In the rows, 128 means zero.
Each named move below is a turn or a mirror, shown by a few rows before and after it. Which moves, in which order, take the first row of each later pair to the second? The first pair is answered.
Vorel:
[100 162 122 132 127  79 127 172 162 166 118 170 168  67 129  48 169 157
 155 146 167 109 140 138 107 151 168 152 150 126 135 121 107] => [ 95 102  95 144 115  95  99 162 177 143 126 149 127 107 129 142 145 142
 134  57 131 105 147  45 117 109 185 117 101 140 186 121 136]
[204 129 129 109 163 132  74 117 103 136  74 131 137  96 152 128 160 149
 159 139 101  83 103 152 112 143 151 114 117 117 107 120 105] => [206 111 130 105 161 138  63 112 106 134  76 127 128 107 156 153 151 141
 152 112  91  82 108 121 115 131 160  98 104 116 126 115 114]
[157  91 134 150 112 138  98 109  92 165 142  91 125 116 148 182  80 105
 114 128 128 152 154 123 111  65 167 112 119 141 131 142 144] => [155 128 145 139 118 122 118 111  90 176 136 106 150  93 150 127 102 112
 128 180 154 159 146 183 105  81 157 135 147 133  98 147 125]
[193 142 130  96 138 160 105 148 122 140  92 158 101 113 164 138 165 121
 133 158 102 157  93 172  59 145 164 175 130 143 135  96  52] => [190 116 117 103 128 170  93 148 132 128  93 144  78 133 164 184 150 118
 124 115  88 152  95 124  76 130 174 157 106 150 167  87  66]
lasep:
[114 108  69 106 118 123  80 138 162 105 112 116 157 123 144 112 128 129
 149  99  97 130 183  48  78  82 178 111 111 103 147  84 168] => [175 122  92  99 131 122  53 137 127 132  94 125 167  90 164 100 134 132
 162 166 101 119 141 119  57  78 185 146 100  88 105  96 135]
[146 142 120 133 128 122 123 128 114 146 118 129 143 114 138  97 126 145
 124 143 144 121 119 159 112 131 127 129 125 137 110 121 126] => [110 144 133 131 123 120 144 135 120 142 126 129 138 128 133  92 127 142
 118 138 144 136 129 148 125 142 109 122 137 139 110 128 129]
[122 136 140 155 160 165 114 144  90 118 150 102  95 140 109 122 138 122
 120 172 110 191 102 127 118  92 133 146 116 142 128 146 102] => [ 89 137 140 161 157 168 125 147  99 104 163  98  88 146  99 128 130 122
 115 152 111 197 111 105 134  90 133 132 122 145 145 137 114]
[117 137 160 137 126 119 157 149 152 110 152 121 108 115 132 120 126 132
 109 153 137 146 118 129 122 110 105 137 142 116 123 119 107] => [101 123 150 144 124 126 156 140 164 102 151 115 113 126 129 139 122 132
 105 120 134 136 134  97 124 113 123 121 139 115 144 109 127]
tiz:
[137 119 110 131 139 111 104 115 133 143 101 139 144 106 134 136 133 151
 149 101 127  83 136 133 105 134 167 137 138 115 113 117 140] => [160 135 162 114 139 119 124 128 111 157 122 135 116 116 140 135 133 133
 125 166 123 118 108 165 111 128 127 151 144 121 102 137 100]
[158 106 109 159 120 162  98 121 136 117 111 121 173 110 138 145  91 155
 123 115 123 104 107 150 128 128 131 150 124 143 111 137 144] => [153 123 149 150 124 170 127 131 123 120 136 124 156 121 136 143  93 144
 113 155 123 136  87 163 139 130  95 156 132 148 109 155 126]
[139 135  85 152 135 115  85 114 164 105 119 150 146 108 122 122 112 117
 134 121  82 141 128 138 123 175 172 119 124 147 116 137 110] => [154 148 118 143 132 125  95 119 147 116 133 149 129 111 130 120 107 111
 124 154  84 161 106 162 134 173 150 133 119 139 107 147  86]
Now pairs of rows:
Between the rows of a pair lie 2 to 3 moves.
[ 93 108 124 128  98 108 164  87 126 132 119 109 110 141  94  84  81  84
 136 101  78 125 199  87  80  97 140  92 167 139 180 116 191] => [187 116 132 126 117 105 104  86  90 165  79 126 121  99 121  79  92  94
 149 176  78  96 155 172  45  77 159 121 143 122 141 129 152]	lasep then lasep
[179  93  91 109 135 105 100 132 128 139  90 133 148  98 197 143 134 175
 168 137 132  57 110 203  72 140 195 108 139 111 113 141 125] => [176 112 179  87 123 129 142 164  97 138 146 118  78 131 187 163 110 144
 129 198 123 127  66 201 108 129 108 117 142 121 125 179  81]	Vorel then tiz
[171 155 124 137 106 145 150 145 118 126 104 144 138 110 121 115 136 137
 128 147 136 135 129 168 118 148 114 134 140 134  98 130 134] => [192 122 122 139 107 159 123 138 112 122 105 130 111 114 128 160 119 127
 122 121 118 134 125 146 115 120 130 122 112 132 113 133 138]	Vorel then lasep
[ 82 111 157 108 118 121 173 128 137 106 139 140 119 107 127 127 127 129
 133 157 158 196 176 158 131 159  80 131 174 146 167 158  89] => [ 77  95  94 124 120 108 139 109 156 105 107 143 161  88 131 118 132 151
 163 107 156 147 207 155 110 158 137 121 170 139 164 139 126]	tiz then Vorel
[ 83 150 156  82 124 185 151 130 139 123 136 168 106 140 156 158 142  86
 114 140 125 148  85 122 124 148 108 109  98 152 152 157 141] => [ 88 165 146  84 130 170 158 133 139 130 125 182 134 124 164 119 154  97
 124 169 138 138  89 157 111 165 111 124 113 143 126 151 142]	lasep then Vorel
[125 115 136 125 112 147 135 152 124 109 143 110 100 176 124 147 109 123
 129 120  94 156 113  90 150 134  99 122 127 141 142 145 114] => [ 91 125 123 126 110 130 159 153 135 101 139 114 120 171 118 115 115 129
 135 116 111 159 136  96 150 150 100 128 143 139 136 138 122]	Vorel then lasep
[126  95  97 126 112 117 110 118 160 113  90 102 157  78 163 154 163 145
 153  60 117 106 153 104 128 153 139 122 124 105 114  90 170] => [169  89 108 127 117 122  80 125 141 125  79 107 146  73 173 173 156 147
 144  87 106 107 130 129 115 137 146 126 101  99 100 102 153]	lasep then Vorel
[162 144 160 124 132 121 157 153 124 165 116 139 138 123 156  79 163 116
 124 183 139 142 132 207 123 176  74 152 165  99  82 151  89] => [ 82 102 142 131 107 132 196 148 166 126 151 109 108 176 132 126 136  99
 104  76 117 164 174  85 164 167  63 104 158 118 149 141 132]	lasep then Vorel
[ 93  97 126 145 124 119 107 142 121 126 117 116 124 146 122 167 101 116
 110  86  90 108 148  79 154  99 153 107 131 131 142 106 152] => [151 133 135 145 134 109  78 139  94 149  91 137 152 106 137 126 117 129
 125 165 102  97 116 170 122 105 163 139 132 112  91 118 124]	lasep then Vorel
[140 157  94 123 125 147  64 127 133 120 118 169 157 114 174 143 132 134
 128  93 115  68 126 126 111 135 176  97 125  86 142 100 145] => [133 201 134 109 126 137  97 137 120 129 133 182 155 107 172  89 141 129
 127 164 139  93 106 174 116 157 141 121 157  81 111 112 119]	Vorel then lasep
[ 83 148 162 112 118 125 177 170 147 128 174 110  97 152 115 122 108 115
 124 120 121 170 131  81 168 142  72 124 142 131 148 160 120] => [178 137  92 129 146 107  65 147 136 146  94 131 171  85 149 118 127 151
 178 121 125  84 135 148  98 128 169 143 106 102 108 140 128]	tiz then lasep then Vorel
[144 187  69 100 111  99 104 135 145  91 119 124 143  96 110  82 166 132
 173 164  99 121 155 137  92 209 142 138 185 111 108 129 128] => [182 142  55 107 111 112  52 129 144  92 108 118 116 105 122 152 148 129
 172 121  68 101 145  96  78 173 172 118 139 118 137 131 137]	lasep then Vorel then lasep
[111  89 143 123 124 114 135 116 111 110 141 115 109 163 109 133  93 130
 102  93 132 109 153  94 126 106 123 109 147 110 203 116 140] => [ 84 119 142 119 125 104 166 121 113 105 135 125 142 153 101  80 109 136
 116 113 159 113 160 132 122 130 114 117 179 107 173 110 145]	Vorel then lasep
[105 135 125 159 120 133 130 134 124 151 150 147 104 113 127  86  85 106
 144 150 132 139  99 164 133 130 121 127 100 127 109 107 106] => [101 132 103 169 123 129 117 131 131 153 137 146 123 101 128  80  89 108
 158 129 132 119 107 161 122 134 147 129 102 127 110  91 124]	tiz then tiz then lasep
[139 175 120 114 135 143 127 123 138 156 115 156 131 106 128 102 130 125
 126 180 161 164 113 178 136 145 108 158 155 112 118 131 117] => [172 123 100 123 141 160  69 118 139 160 109 144  93 126 138 185 102 124
 113 121 127 148 104 123 128 109 132 140 107 118 158 130 127]	Vorel then lasep
[111 113 108 125 122 122 127 111 126 125 143 111 124 133 128 129 119 121
 121  90 121 132 144  75 133 121 141 113 132 137 149 117 146] => [129 155 135 116 137 117 136 119 110 146 133 128 144 108 136  84 139 130
 130 168 135 134 122 147 123 138 119 142 151 124 105 126 120]	lasep then Vorel then lasep
[114 150 144 116 139 144 152 133 127 147 173 140  98 151  91 143  94 115
 119 127 137 174 122 114 180  99 110 114  99 135 176 161  72] => [ 86 178 137 114 145 127 180 133 137 146 169 151 137 136  89  89 107 129
 140 144 162 163 139 148 173 123 114 121 128 128 151 146  78]	Vorel then lasep then Vorel
[ 55 113 119 158  83 112 162 107 139 124 164  97 150 145 111 104 144 135
 136  86 139 108 147  87 148 143 133  86 144 151 140 132 154] => [117 125 106 156 103 100 119  98 122 143 124 111 196  99 131  75 164 152
 166 131 153  76 134 162 109 144 166 112 139 135  96 134 141]	lasep then Vorel
[ 97 160 143 106 121 111 172 113 158 154 150 143 139 114 106  85 134 132
 152 136 164 142 110 171 157 115  98 148 157 136 111 145 104] => [ 84 124  93 125 119 111 147 101 181 142 137 138 146 123  99 116 127 138
 161  57 151 108 143 114 158 108 149 119 135 134 142 125 140]	tiz then Vorel
[131 145 102 127 113 120 112 109 152 155 102 151 161 130 137  87 131 161
 165 123 143  98 129 173 118 127 151 145 133 128 104 119 135] => [137  99 115 130 100 149  98 117 149 142 126 124 104 168 135 164  97 140
 138  77 112 114 117 106 136 100 139 119 102 143 148 133 133]	tiz then Vorel
[134 148 138 120 122 103 125 109 110 118  95 164 177 100 133  87 149 133
 138 152 154 140 127 188  99 131 130 165 149 111  85 146 123] => [182  97 131 128 128 125  70 107 105 127  95 141 138 119 147 166 127 121
 120 116 112 132 103 140  97  86 149 142  96 119 116 152 122]	Vorel then lasep
[106 137 125 135 118 115 143 102 156 168 168 135 195 121 120  62 125 100
 173 124 163 142 163 159 164 139 110 133 167 152  80 115 160] => [122 142 142 132 117 120 140 106 141 178 174 139 181 124 122  63 123 101
 167 146 161 149 145 173 164 138  90 144 159 154  69 124 143]	tiz then tiz then tiz
[ 65 152 163 137 115 146 183 178 143 117 249  61  50 154 115 169 130  99
 148  91  94 130  89  26 167 121  87 109 160 170 180 125  87] => [174 174 187 127 135 147 127 180  84 158 229  83  50 114 147 160 142 108
 153 207  93 113  25 137 134 110  88 151 145 161 121 144  32]	tiz then lasep then tiz
[ 53 161 136 142 134 125 164 119 132 118 139 134 140 157 115 103 147 123
 130 123 141 162 134 119 138 151 111 138 178 145 126 139 148] => [ 95 111  92 157 138 133  98 110 136 111 108 130 142 150 127 160 132 128
 142  69 113 116 140  86 117 120 167 122 131 142 149 126 165]	Vorel then lasep
[137 145  82 110 136  89 120 117  99 149  58 145 166 121 139  87 152 149
 154 158 132  91 150 129 116 126 145 136 136  93 104 148 124] => [134 105 105 112 123 116 114 121 100 135  99 115  93 170 136 167 126 128
 121 106  97 123 146  53 138  89 127 111 101 114 157 155 128]	tiz then Vorel
[134  99 152 118 100 153 163 130 134 138 147 106 154 143 154 150 114 104
 128 101 118 154  71 100 139 121 135  92  98 104 137 183 157] => [159  95 141 123 108 150 137 129 128 151 127 110 170 129 163 154 117 110
 138 107 118 135  65 116 123 112 155 100  86  93 124 181 162]	tiz then lasep
[ 80  92 118 146  96 137 125 145 134 156 139  89 129 121 125 128  96 140
 122  94 130 141 159  69 153 125 137  87 136 148 167 126 146] => [167 109 127 134 115 138  70 148  97 181 109 113 134  86 150 126 108 149
 137 176 126 118 118 160 117 110 156 122 116 126 122 140 110]	lasep then lasep
